The same turns and mirrors carry the whole set onto itself, and each row onto the other rows of its family. Which rows share a family with each named row? Give them in list order.
These 40 rows form 5 families of 8 rows each.
j548: |  .16 |  .15 | -.10 |  .11 |  .24 |  .51 | -.29 | -.14 | -.01 | -.10 | -.03 |  .25 | -.11 | -.10 |  .10 | -.10 |
j670: |  .17 | -.16 |  .16 | -.05 |  .28 |  .12 | -.15 |  .32 | -.01 |  .27 |  .02 |  .19 | -.29 |  .14 |  .13 |  .04 |
j356: |  .18 | -.23 | -.03 |  .15 | -.01 |  .12 | -.19 |  .09 |  .08 |  .08 | -.25 |  .08 | -.07 |  .16 |  .20 | -.36 |
j157: |  .06 | -.23 |  .10 |  .02 |  .26 |  .03 | -.21 |  .24 | -.07 |  .21 | -.06 |  .26 | -.15 |  .30 |  .02 |  .06 |
j50: | -.01 |  .01 |  .26 |  .17 |  .26 | -.12 | -.31 | -.08 |  .30 |  .11 |  .14 |  .07 | -.31 |  .01 |  .05 |  .12 |
j108: |  .13 |  .16 | -.06 |  .06 |  .20 |  .57 | -.37 | -.15 | -.02 |  .07 |  .00 |  .03 | -.06 |  .04 |  .09 | -.18 |
j238: |  .20 |  .26 |  .17 |  .10 |  .25 |  .17 | -.37 | -.09 | -.01 |  .28 | -.29 |  .29 |  .18 | -.05 |  .06 | -.04 |
j111: | -.03 | -.13 |  .05 |  .23 |  .06 | -.02 | -.28 | -.08 |  .23 | -.25 | -.04 | -.10 | -.04 | -.05 |  .28 | -.10 |
j268: |  .31 | -.20 | -.03 |  .01 |  .17 |  .07 | -.13 |  .14 |  .10 | -.05 | -.20 |  .15 | -.24 |  .09 |  .24 | -.26 |
j28: | -.07 | -.12 |  .19 |  .16 |  .26 | -.02 | -.31 | -.19 |  .15 |  .08 |  .18 |  .14 | -.22 |  .12 |  .17 |  .24 |
j337: |  .23 | -.28 | -.09 |  .14 |  .18 | -.02 | -.14 |  .21 |  .09 |  .02 | -.01 |  .11 | -.18 |  .08 |  .32 | -.23 |
j769: | -.01 |  .21 |  .00 | -.13 |  .19 |  .22 |  .05 | -.02 |  .09 | -.11 |  .18 |  .07 |  .14 | -.01 | -.06 | -.06 |
j764: |  .00 | -.05 |  .13 |  .21 |  .07 | -.01 | -.28 | -.24 |  .33 | -.12 |  .01 |  .04 | -.12 | -.14 |  .25 | -.21 |
j533: | -.04 | -.16 |  .14 |  .26 |  .29 | -.09 | -.30 | -.03 |  .21 |  .04 |  .27 |  .11 | -.24 |  .02 |  .15 |  .09 |
j559: |  .18 |  .21 | -.14 |  .21 |  .21 |  .39 | -.40 | -.18 | -.07 |  .08 |  .07 |  .17 |  .03 | -.02 |  .00 | -.18 |
j971: |  .28 |  .18 |  .08 |  .19 |  .28 |  .23 | -.52 |  .13 | -.03 |  .27 | -.20 |  .21 |  .08 | -.08 |  .31 |  .01 |
j652: |  .17 |  .15 |  .12 |  .18 |  .08 |  .24 | -.43 |  .00 |  .09 |  .34 | -.30 |  .30 |  .19 | -.01 |  .20 | -.02 |
j47: |  .08 |  .31 |  .10 | -.09 |  .21 | -.02 | -.19 |  .21 |  .19 |  .20 | -.11 |  .07 |  .31 | -.12 |  .11 | -.01 |
j432: |  .07 | -.22 |  .06 |  .16 |  .07 |  .02 | -.26 | -.10 |  .34 | -.09 |  .01 |  .01 | -.15 | -.04 |  .41 | -.07 |
j813: |  .02 |  .31 |  .15 |  .07 |  .13 | -.08 | -.13 |  .27 |  .22 |  .29 | -.07 |  .20 |  .15 | -.12 |  .10 |  .07 |
j818: |  .09 | -.02 |  .01 |  .14 |  .04 | -.07 | -.31 | -.28 |  .21 | -.08 |  .10 | -.14 | -.04 |  .01 |  .23 | -.17 |
j175: |  .03 |  .23 | -.06 |  .15 |  .21 |  .47 | -.38 | -.12 | -.14 |  .09 | -.14 |  .10 |  .09 | -.01 | -.03 | -.10 |
j847: |  .00 |  .29 |  .14 | -.01 |  .14 |  .08 | -.13 |  .13 |  .02 |  .16 | -.13 |  .05 |  .38 | -.06 |  .01 |  .08 |
j487: |  .15 | -.25 | -.08 |  .06 |  .12 |  .08 | -.21 |  .18 |  .01 | -.10 | -.21 |  .14 | -.03 |  .06 |  .36 | -.26 |
j920: |  .15 | -.20 | -.14 |  .04 |  .04 | -.01 | -.09 |  .14 |  .11 |  .10 | -.12 |  .05 | -.14 |  .19 |  .32 | -.27 |
j633: | -.16 |  .21 | -.03 |  .01 |  .19 |  .28 | -.08 |  .13 |  .27 | -.13 |  .11 |  .08 |  .10 | -.07 | -.09 | -.06 |
j683: |  .05 | -.16 |  .08 |  .12 |  .26 |  .09 | -.30 |  .34 | -.06 |  .20 | -.01 |  .03 | -.29 |  .20 |  .13 |  .13 |
j880: |  .00 | -.25 |  .07 |  .09 |  .21 |  .11 | -.22 |  .26 |  .17 |  .24 |  .05 |  .14 | -.34 |  .18 |  .20 |  .08 |
j222: |  .03 |  .17 | -.07 |  .07 |  .35 |  .48 | -.44 | -.11 | -.01 |  .01 | -.09 |  .24 | -.02 | -.04 | -.03 | -.11 |
j941: |  .00 | -.27 |  .12 |  .16 |  .29 |  .15 | -.18 |  .25 |  .06 |  .24 |  .06 |  .16 | -.25 |  .26 |  .02 | -.04 |
j869: |  .08 |  .19 |  .12 |  .03 |  .18 | -.04 | -.09 |  .20 |  .08 |  .16 |  .00 |  .24 |  .37 | -.01 | -.01 |  .06 |
j864: | -.15 |  .02 |  .17 |  .15 |  .26 | -.03 | -.38 |  .01 |  .15 |  .15 |  .27 | -.02 | -.22 |  .03 |  .09 |  .17 |
j755: |  .00 |  .21 |  .00 | -.12 |  .09 |  .43 | -.06 | -.01 |  .22 |  .03 |  .12 |  .03 |  .11 |  .01 | -.07 |  .03 |
j722: |  .17 | -.17 |  .16 |  .21 |  .12 | -.03 | -.25 | -.17 |  .26 | -.06 |  .07 | -.11 |  .00 | -.03 |  .36 | -.15 |
j538: |  .16 |  .21 |  .08 |  .26 |  .21 |  .11 | -.46 | -.03 | -.10 |  .36 | -.20 |  .31 |  .07 |  .01 |  .19 | -.11 |
j261: | -.06 |  .17 |  .28 |  .02 |  .14 |  .00 | -.14 |  .18 |  .20 |  .22 | -.15 |  .19 |  .34 |  .01 |  .10 |  .07 |
j976: |  .00 | -.08 |  .34 |  .07 |  .22 |  .04 | -.26 | -.11 |  .15 |  .13 |  .23 | -.02 | -.14 |  .10 |  .04 |  .25 |
j936: | -.09 |  .27 | -.05 | -.02 |  .11 |  .32 |  .01 |  .11 |  .09 |  .03 |  .03 |  .06 |  .04 | -.12 | -.14 | -.12 |
j897: |  .20 |  .22 |  .18 |  .19 |  .21 |  .20 | -.38 | -.05 | -.09 |  .23 | -.23 |  .26 |  .13 | -.20 |  .22 |  .08 |
j508: |  .04 |  .31 | -.01 | -.12 |  .20 |  .31 | -.06 | -.06 |  .12 |  .06 |  .00 |  .06 |  .11 | -.03 | -.17 | -.13 |

The rest of the family of j722: j28, j47, j920, j222, j941, j936, j897
The rest of the family of j533: j238, j337, j432, j175, j847, j880, j508
The rest of the family of j548: j356, j157, j971, j813, j818, j633, j976

The same turns and mirrors carry the whole set onto itself, and each row onto the other rows of its family. Which rows share a family with each named row? Give them in list order.
These 36 rows form 6 families of 6 rows each.
j454: | -.15 | -.19 |  .19 |  .15 | -.02 |  .07 |  .08 |  .01 |
j759: |  .31 |  .21 | -.12 | -.15 |  .11 |  .02 |  .07 | -.08 |
j166: | -.17 |  .08 |  .12 |  .15 | -.16 |  .05 |  .22 | -.10 |
j776: |  .27 |  .22 | -.17 | -.17 |  .10 | -.05 |  .08 | -.10 |
j879: | -.16 |  .07 |  .14 |  .14 | -.17 |  .07 |  .15 | -.17 |
j691: |  .17 |  .20 | -.11 | -.21 |  .24 |  .09 |  .00 | -.18 |
j744: |  .06 |  .11 |  .10 | -.07 | -.30 | -.08 |  .00 | -.14 |
j747: | -.09 |  .07 |  .25 |  .17 | -.08 |  .15 |  .12 | -.07 |
j827: |  .19 |  .18 |  .03 | -.05 |  .25 |  .22 |  .16 | -.09 |
j189: | -.11 |  .08 |  .02 | -.07 |  .38 |  .07 |  .10 |  .15 |
j756: | -.01 |  .10 |  .11 |  .03 | -.25 | -.11 |  .14 | -.21 |
j713: |  .08 |  .12 | -.03 | -.05 | -.03 |  .24 |  .32 | -.06 |
j214: | -.06 |  .14 |  .15 |  .02 | -.19 | -.16 | -.05 | -.22 |
j331: | -.07 |  .08 |  .11 |  .10 | -.23 |  .00 | -.06 | -.23 |
j844: | -.12 | -.16 | -.08 |  .08 |  .25 | -.04 |  .04 |  .17 |
j344: |  .23 |  .17 | -.02 | -.14 |  .13 |  .07 |  .30 | -.09 |
j620: | -.17 | -.05 | -.10 | -.05 |  .23 | -.26 | -.09 |  .03 |
j777: | -.11 | -.14 | -.11 | -.02 | -.09 | -.18 | -.18 | -.04 |
j650: | -.10 | -.09 | -.08 |  .04 |  .11 | -.16 | -.19 |  .16 |
j287: |  .12 |  .14 |  .05 | -.18 |  .13 |  .21 |  .28 | -.08 |
j550: | -.09 |  .01 | -.20 | -.08 |  .10 | -.24 | -.14 |  .09 |
j520: |  .24 |  .18 | -.03 | -.07 |  .22 |  .20 |  .13 | -.04 |
j7: | -.16 | -.13 | -.08 |  .05 |  .25 | -.13 |  .05 |  .16 |
j581: |  .07 |  .29 |  .01 | -.10 | -.21 | -.08 |  .03 | -.17 |
j819: | -.18 |  .01 | -.08 | -.04 |  .22 | -.24 | -.16 | -.01 |
j138: | -.28 | -.04 | -.08 |  .02 |  .23 | -.01 |  .11 |  .14 |
j892: | -.16 | -.07 | -.05 | -.10 |  .06 | -.16 | -.25 |  .05 |
j430: | -.16 | -.09 | -.02 | -.07 |  .30 |  .08 |  .00 |  .17 |
j141: | -.07 |  .00 |  .15 |  .19 | -.22 |  .08 |  .02 | -.01 |
j629: |  .29 |  .12 | -.11 | -.18 |  .09 |  .03 | -.06 | -.21 |
j399: |  .02 |  .05 |  .08 |  .10 | -.24 | -.04 | -.09 | -.21 |
j259: |  .17 |  .10 | -.03 | -.22 |  .27 | -.12 | -.13 | -.11 |
j213: | -.14 | -.05 |  .19 |  .09 | -.18 |  .07 |  .15 |  .04 |
j324: |  .18 |  .17 | -.09 | -.32 |  .17 | -.04 |  .00 | -.13 |
j474: | -.22 | -.06 | -.08 | -.05 |  .34 | -.01 | -.05 |  .04 |
j394: |  .22 |  .02 | -.04 | -.07 |  .20 |  .18 |  .26 | -.02 |

The rest of the family of j691: j756, j344, j650, j141, j474
The rest of the family of j189: j454, j713, j777, j581, j259
The rest of the family of j844: j166, j776, j827, j819, j399

The same turns and mirrors carry the whole set onto itself, and each row onto the other rows of its family. Which rows share a family with each named row? Give them in list order.
These 30 rows form 5 families of 6 rows each.
j723: |  .10 | -.06 |  .21 |  .19 |  .03 | -.31 | -.05 | -.13 | -.17 | -.09 | -.31 |  .14 |  .12 |
j162: | -.03 | -.11 |  .37 |  .13 | -.05 | -.23 | -.28 |  .04 |  .02 |  .01 | -.11 | -.28 | -.10 |
j799: | -.10 | -.21 |  .26 |  .18 | -.26 | -.27 | -.34 | -.10 |  .06 |  .01 |  .08 | -.17 |  .00 |
j401: | -.06 | -.04 |  .12 |  .16 |  .05 | -.30 | -.07 |  .02 | -.13 | -.17 | -.28 |  .33 |  .20 |
j441: | -.09 | -.04 |  .34 | -.09 | -.11 | -.18 | -.29 |  .00 |  .11 |  .04 |  .01 | -.34 | -.02 |
j766: |  .18 |  .08 |  .18 |  .12 |  .19 | -.15 | -.30 |  .15 | -.14 | -.23 | -.20 |  .23 |  .16 |
j321: |  .17 | -.08 |  .29 |  .12 |  .15 | -.35 | -.19 | -.11 | -.23 | -.18 | -.06 |  .26 |  .19 |
j275: | -.20 | -.17 |  .27 |  .27 | -.07 | -.23 | -.06 | -.05 |  .11 | -.05 | -.05 | -.19 | -.04 |
j850: |  .08 |  .21 | -.05 | -.22 |  .07 | -.31 | -.12 |  .05 |  .06 | -.14 |  .16 |  .21 |  .25 |
j160: | -.01 |  .14 |  .01 | -.14 | -.08 | -.24 | -.44 |  .11 |  .07 | -.04 |  .30 |  .19 |  .21 |
j467: |  .13 | -.03 |  .31 |  .13 |  .12 | -.13 | -.24 | -.03 | -.16 | -.20 | -.31 |  .10 |  .13 |
j262: | -.28 | -.09 |  .26 |  .01 | -.17 | -.38 | -.12 |  .00 |  .06 |  .16 | -.10 | -.14 | -.04 |
j422: | -.20 |  .19 |  .00 | -.10 | -.05 | -.12 | -.21 |  .22 |  .22 | -.01 |  .21 |  .06 |  .23 |
j496: | -.05 | -.27 |  .28 |  .17 | -.15 | -.19 | -.15 | -.01 | -.07 |  .06 | -.05 | -.11 | -.18 |
j416: | -.09 | -.20 |  .36 |  .10 | -.26 | -.25 | -.24 | -.09 |  .01 |  .07 |  .05 | -.20 |  .16 |
j913: |  .10 |  .17 |  .05 | -.24 |  .12 | -.16 | -.28 |  .09 |  .11 | -.29 |  .19 |  .07 |  .21 |
j912: | -.25 | -.25 |  .30 | -.02 | -.13 | -.26 | -.12 | -.01 |  .00 |  .08 |  .04 | -.10 | -.17 |
j695: | -.14 |  .09 | -.05 | -.20 |  .02 | -.38 | -.10 |  .09 |  .17 | -.18 |  .26 |  .14 |  .17 |
j174: |  .16 | -.02 |  .07 |  .06 |  .14 | -.15 | -.19 |  .12 | -.22 | -.14 | -.05 |  .40 |  .05 |
j109: |  .02 |  .13 |  .13 | -.25 | -.02 | -.29 | -.32 |  .09 |  .04 |  .00 |  .33 |  .13 |  .30 |
j915: | -.14 | -.02 |  .19 | -.07 | -.25 | -.29 | -.13 | -.05 |  .15 |  .15 |  .04 | -.26 |  .07 |
j265: | -.10 |  .20 |  .06 | -.28 |  .18 | -.12 | -.19 |  .10 |  .06 | -.05 |  .22 |  .23 |  .11 |
j845: |  .14 | -.05 |  .22 |  .18 |  .14 | -.35 | -.32 | -.08 | -.21 | -.14 | -.08 |  .31 |  .03 |
j657: | -.28 | -.11 |  .26 |  .01 | -.21 | -.01 | -.16 | -.02 |  .13 |  .08 |  .02 | -.17 |  .06 |
j929: | -.15 | -.04 | -.04 | -.22 | -.06 | -.16 | -.14 |  .14 |  .11 | -.21 |  .31 |  .21 |  .15 |
j304: |  .01 |  .12 |  .17 |  .12 |  .32 | -.29 | -.10 |  .07 | -.12 | -.11 | -.12 |  .32 |  .03 |
j271: | -.01 | -.13 |  .25 |  .17 |  .21 | -.14 | -.04 | -.14 | -.14 | -.23 | -.17 |  .21 |  .01 |
j725: | -.06 | -.11 |  .19 |  .06 |  .07 | -.16 | -.14 |  .08 | -.24 | -.10 | -.22 |  .41 |  .08 |
j21: | -.05 |  .00 | -.02 | -.18 | -.15 | -.11 | -.24 |  .19 |  .14 | -.04 |  .36 |  .03 |  .07 |
j628: |  .01 |  .11 |  .05 | -.15 | -.01 | -.16 | -.32 |  .19 |  .21 | -.21 |  .28 | -.10 |  .14 |

The rest of the family of j467: j162, j441, j766, j913, j628
The rest of the family of j401: j262, j912, j695, j929, j725
The rest of the family of j799: j321, j160, j416, j109, j845

